Each row is where one point has got to under a steady rotation. How many ticks took it there?
The counts run from 0 to 393.
[85,99,106,110,118,91,96,111,116,87,127,97,122,100,102,104,103,124,128,78,103,106,90,109,97,91,101,97,88,108,112,54,111,130,101,106,83,73,84,84,119,105,108,120,92,93,96,94,148,87,104,117,76,114,72,83,111,80,103,77,106,119,92,59,74,102,96,92,116,64,102,117,110,97,97,84,98,104,106,111,103,72,134,77,111,76,109,104]
301
[99,119,103,111,105,110,124,92,106,97,91,118,103,97,82,93,100,114,121,89,80,113,93,127,131,107,76,88,85,103,128,87,122,93,94,101,96,100,140,94,65,124,91,84,77,131,70,95,77,69,105,103,86,124,93,87,74,79,97,103,111,94,102,83,85,80,115,97,109,94,116,105,114,125,125,89,94,103,109,92,90,63,136,103,117,100,91,84]
282
[90,119,100,89,102,97,96,98,126,89,118,96,112,144,103,105,88,142,120,98,95,104,93,108,97,103,77,99,92,95,110,94,121,92,100,107,78,109,110,112,87,109,72,72,72,114,98,95,128,103,99,98,79,142,80,83,90,86,83,116,126,99,113,66,90,99,120,96,114,98,121,103,85,128,100,58,109,107,102,90,123,73,103,108,125,107,96,100]
98
[93,108,91,89,120,92,100,98,105,72,118,101,128,111,101,112,107,129,116,84,101,97,99,112,88,92,87,98,92,107,111,81,93,124,115,95,85,77,83,99,119,109,123,114,81,100,90,88,145,85,88,119,83,123,72,82,111,83,91,54,102,114,102,63,67,95,93,91,106,83,86,109,123,122,99,86,103,104,100,95,94,78,128,91,124,97,115,99]
49
[84,106,100,98,89,89,127,107,99,98,83,123,113,113,104,109,118,111,124,76,98,91,108,110,117,106,83,85,104,111,94,73,96,126,103,100,91,70,97,105,90,115,131,114,88,98,91,106,107,73,88,140,94,116,82,87,112,80,99,51,124,110,98,87,76,66,95,80,113,87,97,124,109,118,101,85,98,93,72,95,96,106,141,103,116,95,109,105]
52
[108,116,114,105,125,105,119,108,131,110,110,87,108,95,104,96,102,98,138,81,111,105,89,116,115,113,75,73,108,70,99,73,125,116,104,113,87,108,107,87,110,116,112,96,79,78,100,104,106,56,87,107,100,97,92,99,111,65,118,92,103,102,84,83,103,69,99,81,117,90,121,119,111,112,99,99,86,115,90,97,83,78,121,97,101,84,72,117]
330
[88,128,103,87,79,105,132,96,116,98,86,119,101,113,97,90,109,114,139,97,88,112,105,114,120,104,83,81,105,108,120,111,124,100,82,98,90,107,151,98,83,114,85,73,84,125,89,110,82,83,103,129,94,129,101,84,92,73,95,98,126,95,107,96,101,58,112,71,109,90,104,115,93,125,98,81,111,104,88,82,101,85,122,129,116,101,88,103]
94
[76,113,93,103,100,98,119,106,127,91,104,102,120,105,103,116,86,120,103,94,110,97,80,82,92,87,76,65,113,99,116,91,124,115,102,128,56,120,116,98,96,104,97,98,100,104,101,95,97,80,97,96,98,86,86,93,110,47,83,108,89,113,98,64,76,68,120,66,75,93,102,107,106,111,84,67,90,109,89,109,106,86,120,95,89,116,74,113]
223
[95,113,109,122,107,107,96,110,118,77,122,82,91,87,82,88,86,122,138,94,111,118,82,107,113,92,101,110,80,84,114,75,121,116,93,106,74,88,96,94,130,126,102,105,80,106,104,102,127,76,95,77,80,112,83,71,103,68,103,111,107,113,95,48,86,96,116,102,99,84,104,112,116,95,81,84,110,107,114,108,84,80,128,94,96,85,77,95]
146
[103,102,92,81,109,77,113,104,107,65,110,103,126,122,102,105,97,116,119,118,98,88,121,99,95,94,96,78,97,117,126,86,105,113,101,78,65,98,107,129,116,122,89,81,81,105,101,110,122,112,94,120,82,118,91,89,113,68,66,86,114,123,112,75,84,80,90,94,85,85,74,112,111,133,96,72,103,106,120,85,126,84,112,111,111,87,91,85]
196
[81,118,114,95,121,86,100,124,129,108,92,106,128,87,100,108,95,113,138,72,101,109,107,108,104,87,94,68,108,108,117,83,126,129,93,123,93,77,112,86,95,93,100,102,92,63,71,89,108,66,102,113,91,109,99,96,99,77,102,76,90,100,96,86,99,94,94,64,113,94,80,103,95,129,95,76,78,106,85,121,94,75,137,88,97,84,101,96]
265
[112,120,131,102,124,101,91,126,99,105,99,96,80,102,104,91,107,111,151,98,108,104,91,118,139,100,81,86,92,81,112,79,104,96,72,107,95,73,75,102,93,126,96,98,66,98,95,106,113,50,100,111,96,121,75,86,113,80,109,92,106,81,90,74,102,82,98,83,113,104,126,129,84,109,97,93,105,108,95,91,93,75,115,85,110,80,98,100]
177
[95,107,105,114,96,103,111,107,102,84,112,108,95,111,83,97,85,126,118,101,87,109,93,110,125,98,93,96,75,103,132,88,112,85,84,97,89,94,118,103,72,132,75,78,73,127,86,104,114,86,113,91,62,139,75,77,80,85,86,114,127,98,103,65,73,97,122,102,96,82,123,103,99,112,110,78,106,108,115,87,104,62,129,108,116,90,89,88]
284
[59,129,110,100,109,80,106,128,127,95,107,111,116,125,113,95,88,114,113,76,112,105,88,112,103,88,79,63,113,105,110,73,127,118,88,112,67,106,99,109,92,111,88,90,95,104,85,87,108,94,97,90,102,91,100,125,105,63,91,97,85,118,102,66,100,92,109,91,96,104,92,105,80,117,88,62,82,117,91,126,97,89,141,86,88,83,95,98]
2
[102,129,114,88,117,102,107,101,104,86,90,92,98,110,109,105,79,129,112,91,113,92,94,117,117,114,72,82,84,89,107,91,121,114,106,105,67,91,67,108,88,111,134,102,69,100,85,110,116,56,82,94,117,105,75,68,105,77,94,102,110,98,110,79,115,87,106,74,115,117,110,126,96,136,106,70,98,100,87,77,90,89,131,95,119,98,89,107]
174
[111,114,100,109,98,113,121,96,110,103,82,100,89,114,79,116,82,122,122,98,99,110,106,102,108,113,89,85,85,93,116,102,130,99,87,109,82,92,116,116,81,107,100,95,85,90,101,88,106,57,106,84,79,109,74,62,97,78,95,110,134,87,97,80,96,94,112,59,92,81,121,135,101,125,96,73,93,101,108,86,96,71,127,107,107,115,94,86]
135
[79,110,110,98,110,84,106,117,130,98,126,84,127,119,120,113,96,126,124,86,117,85,97,98,90,95,83,69,108,99,106,80,112,138,103,120,76,94,93,105,121,104,105,97,81,76,113,114,146,92,89,105,88,105,95,100,116,68,92,92,112,113,98,71,91,92,108,73,112,97,107,115,88,115,71,68,96,105,93,104,113,91,120,97,94,83,84,132]
75
[110,124,99,82,108,110,98,84,98,92,77,110,115,128,90,117,97,119,121,91,96,111,107,104,102,98,94,84,101,98,127,109,118,94,92,105,90,85,104,109,95,102,98,95,84,87,88,56,108,59,101,94,93,112,80,79,113,84,83,76,113,96,93,85,99,96,101,60,87,85,101,137,123,143,107,74,96,108,106,86,88,68,122,93,130,118,126,70]
388
[84,124,104,92,100,108,140,90,99,94,82,127,100,100,91,88,98,109,114,81,81,118,98,125,133,108,73,80,92,103,121,87,120,98,92,97,93,97,128,97,61,124,99,86,78,129,69,102,83,75,104,110,100,116,97,94,80,77,96,90,120,101,109,97,92,76,116,93,111,94,114,117,110,123,122,89,88,105,90,87,92,78,143,104,120,98,96,89]
281
[122,125,105,97,122,101,116,94,101,95,78,100,95,111,106,102,103,102,127,91,102,109,118,132,117,111,78,80,105,93,112,103,123,95,96,79,97,86,118,118,102,120,102,79,68,94,78,93,94,53,88,103,95,114,85,92,101,78,101,88,113,94,104,98,109,76,85,94,114,101,96,119,117,149,118,90,86,109,109,84,79,63,132,107,107,87,96,89]
168
[89,109,96,88,91,84,129,111,128,99,87,111,125,114,97,105,104,105,128,88,106,105,119,97,101,97,101,67,123,106,105,98,113,121,108,99,77,90,129,117,116,106,108,92,93,74,107,92,97,91,76,111,81,103,102,97,119,54,91,71,115,124,101,87,88,67,97,69,89,84,80,115,112,130,81,78,89,113,91,111,99,106,135,115,91,90,82,95]
231
[71,133,110,105,106,95,111,94,107,89,98,103,106,97,102,104,87,113,117,78,118,116,83,111,106,102,84,85,99,106,116,67,131,132,79,122,77,98,79,89,108,112,129,118,104,110,82,90,113,63,99,103,120,81,95,92,107,75,95,95,81,115,100,69,102,84,109,65,94,95,102,132,102,104,82,80,93,111,94,106,76,99,147,80,100,101,103,114]
150
[80,126,110,115,97,87,112,110,92,81,108,111,105,112,104,81,116,99,150,87,112,118,97,117,112,85,94,85,99,110,113,67,106,121,58,86,96,96,102,99,125,139,82,100,98,122,90,88,123,90,96,111,84,110,106,113,108,70,94,84,90,118,102,72,78,86,97,100,94,75,89,124,102,98,79,91,98,121,127,113,82,88,139,92,102,83,101,93]
154
[88,124,105,89,92,102,127,93,112,80,90,113,117,77,74,84,108,106,142,95,96,125,92,105,116,95,111,91,89,111,130,93,127,122,80,101,89,93,131,79,106,117,100,105,99,116,84,91,89,84,104,128,96,107,109,88,97,69,90,89,98,113,99,88,89,72,105,64,92,61,85,118,120,110,87,91,100,111,98,99,87,92,131,95,117,94,102,81]
119
[94,116,98,92,131,103,95,104,125,94,146,72,124,110,112,115,89,124,120,104,112,95,87,95,90,96,72,76,100,97,123,88,106,124,109,114,84,108,96,98,130,113,95,84,72,88,102,101,148,86,87,82,86,118,90,94,112,72,92,106,92,106,104,66,84,99,109,86,106,91,110,102,107,112,85,81,100,110,119,94,105,59,111,88,104,91,79,128]
73
[101,118,97,91,101,112,128,91,98,96,86,116,106,103,93,100,125,103,135,81,88,99,99,119,123,110,75,92,101,104,116,86,95,105,98,90,111,78,116,92,97,125,116,106,73,113,80,91,95,64,87,138,94,120,88,94,94,79,108,52,103,98,97,90,73,64,100,91,114,83,98,124,128,119,107,106,101,107,94,79,79,83,137,98,125,97,101,98]
54
[87,117,92,132,85,84,124,96,107,78,85,116,102,111,106,104,93,110,119,85,109,108,104,117,88,102,85,87,107,129,109,84,138,125,79,94,69,95,121,109,102,118,118,96,111,114,81,101,100,79,96,116,89,97,96,78,88,64,87,103,106,116,102,68,83,72,90,77,93,90,79,112,103,121,100,69,89,103,107,108,95,88,147,116,77,99,77,98]
158
[100,116,90,69,110,79,119,92,104,68,104,104,127,119,109,108,93,122,106,105,108,89,113,96,90,101,87,77,100,119,122,90,115,119,114,83,61,100,101,123,100,116,109,85,86,104,97,110,121,100,89,120,94,108,90,90,116,67,63,84,117,123,115,74,88,84,87,87,84,88,72,113,114,142,103,65,99,105,108,88,122,87,116,108,121,94,91,91]
197
[89,119,111,92,112,83,103,127,109,96,101,106,126,90,92,96,106,109,158,88,96,117,115,113,112,80,117,79,103,112,128,88,105,123,84,102,109,62,122,95,122,118,85,102,82,82,85,94,120,81,101,114,74,125,105,101,102,82,98,69,105,103,101,97,95,98,97,84,110,79,82,105,101,119,90,89,94,119,109,113,91,75,134,93,108,65,104,83]
267
[86,120,121,106,101,107,138,116,119,110,89,101,95,93,84,97,88,101,137,85,112,112,99,114,140,104,105,72,84,78,100,80,120,114,94,107,83,87,103,115,100,121,116,109,72,80,111,101,107,57,89,88,96,90,94,95,113,66,103,94,128,115,95,92,116,88,110,76,102,90,119,144,108,114,89,96,90,107,89,96,76,99,144,92,109,83,79,99]
142
[100,123,104,80,128,87,93,106,106,92,72,109,121,106,101,113,98,117,126,80,94,106,111,117,101,94,92,74,105,113,121,96,121,111,96,102,94,64,102,102,90,97,109,103,84,84,65,76,103,63,99,112,101,107,88,88,100,81,88,69,100,91,101,91,98,93,92,65,110,96,73,107,107,145,111,78,83,103,95,104,86,75,139,91,115,94,118,80]
13
[83,116,100,111,116,88,92,118,125,87,125,86,122,105,92,101,79,127,136,101,107,115,98,95,91,77,99,83,97,111,130,97,112,115,92,110,85,92,117,108,116,114,82,82,76,91,94,97,133,84,106,75,70,125,99,80,97,72,85,110,99,104,109,59,91,107,116,89,98,91,88,95,88,114,82,67,104,116,118,112,109,71,120,98,94,77,77,99]
260
[94,124,102,104,130,105,109,110,126,98,107,91,122,86,92,97,79,108,133,97,99,114,94,106,111,86,90,69,103,102,134,99,123,104,93,114,95,108,141,93,100,113,86,81,75,95,76,97,93,68,104,79,85,106,108,94,92,60,95,107,84,99,100,78,98,91,118,79,96,97,94,91,104,126,98,77,95,122,115,104,84,59,120,96,90,84,65,98]
258
[101,107,91,91,111,104,91,103,124,77,105,90,120,115,90,112,108,135,133,95,106,109,100,95,81,89,97,107,118,109,119,108,99,106,112,93,91,73,115,104,126,102,99,96,80,86,93,72,118,79,85,100,66,128,79,68,102,72,96,62,108,99,96,60,74,84,109,80,98,81,76,103,126,133,81,69,111,112,100,98,92,75,114,108,109,93,101,84]
235
[99,123,113,88,119,104,126,108,126,111,107,90,116,98,115,101,99,99,128,83,119,97,95,121,121,119,75,66,104,73,96,78,127,130,107,115,83,106,99,96,110,112,119,89,72,84,105,103,115,62,84,104,116,92,97,106,116,67,111,93,99,112,96,94,116,78,96,70,115,104,130,123,106,119,96,91,90,108,91,93,91,84,128,90,106,89,82,123]
329
[90,115,110,99,87,104,107,113,103,93,97,109,89,121,84,95,122,123,155,97,94,121,95,113,129,92,90,104,109,97,114,103,95,90,91,90,106,78,123,104,108,127,86,87,65,114,95,92,101,80,78,99,83,141,91,85,99,85,111,67,118,89,102,80,86,79,123,105,121,93,104,112,108,115,81,94,115,115,93,95,84,96,120,114,124,87,97,84]
243
[114,117,96,108,126,113,102,88,115,100,117,78,103,120,105,116,95,119,128,102,104,100,98,114,100,105,67,86,95,77,117,96,114,101,96,113,93,108,99,101,106,120,94,82,68,95,102,91,134,54,97,78,86,123,70,79,100,82,107,111,108,88,96,66,87,92,107,83,103,90,124,119,111,125,103,79,101,110,122,75,97,50,105,97,110,112,83,115]
324
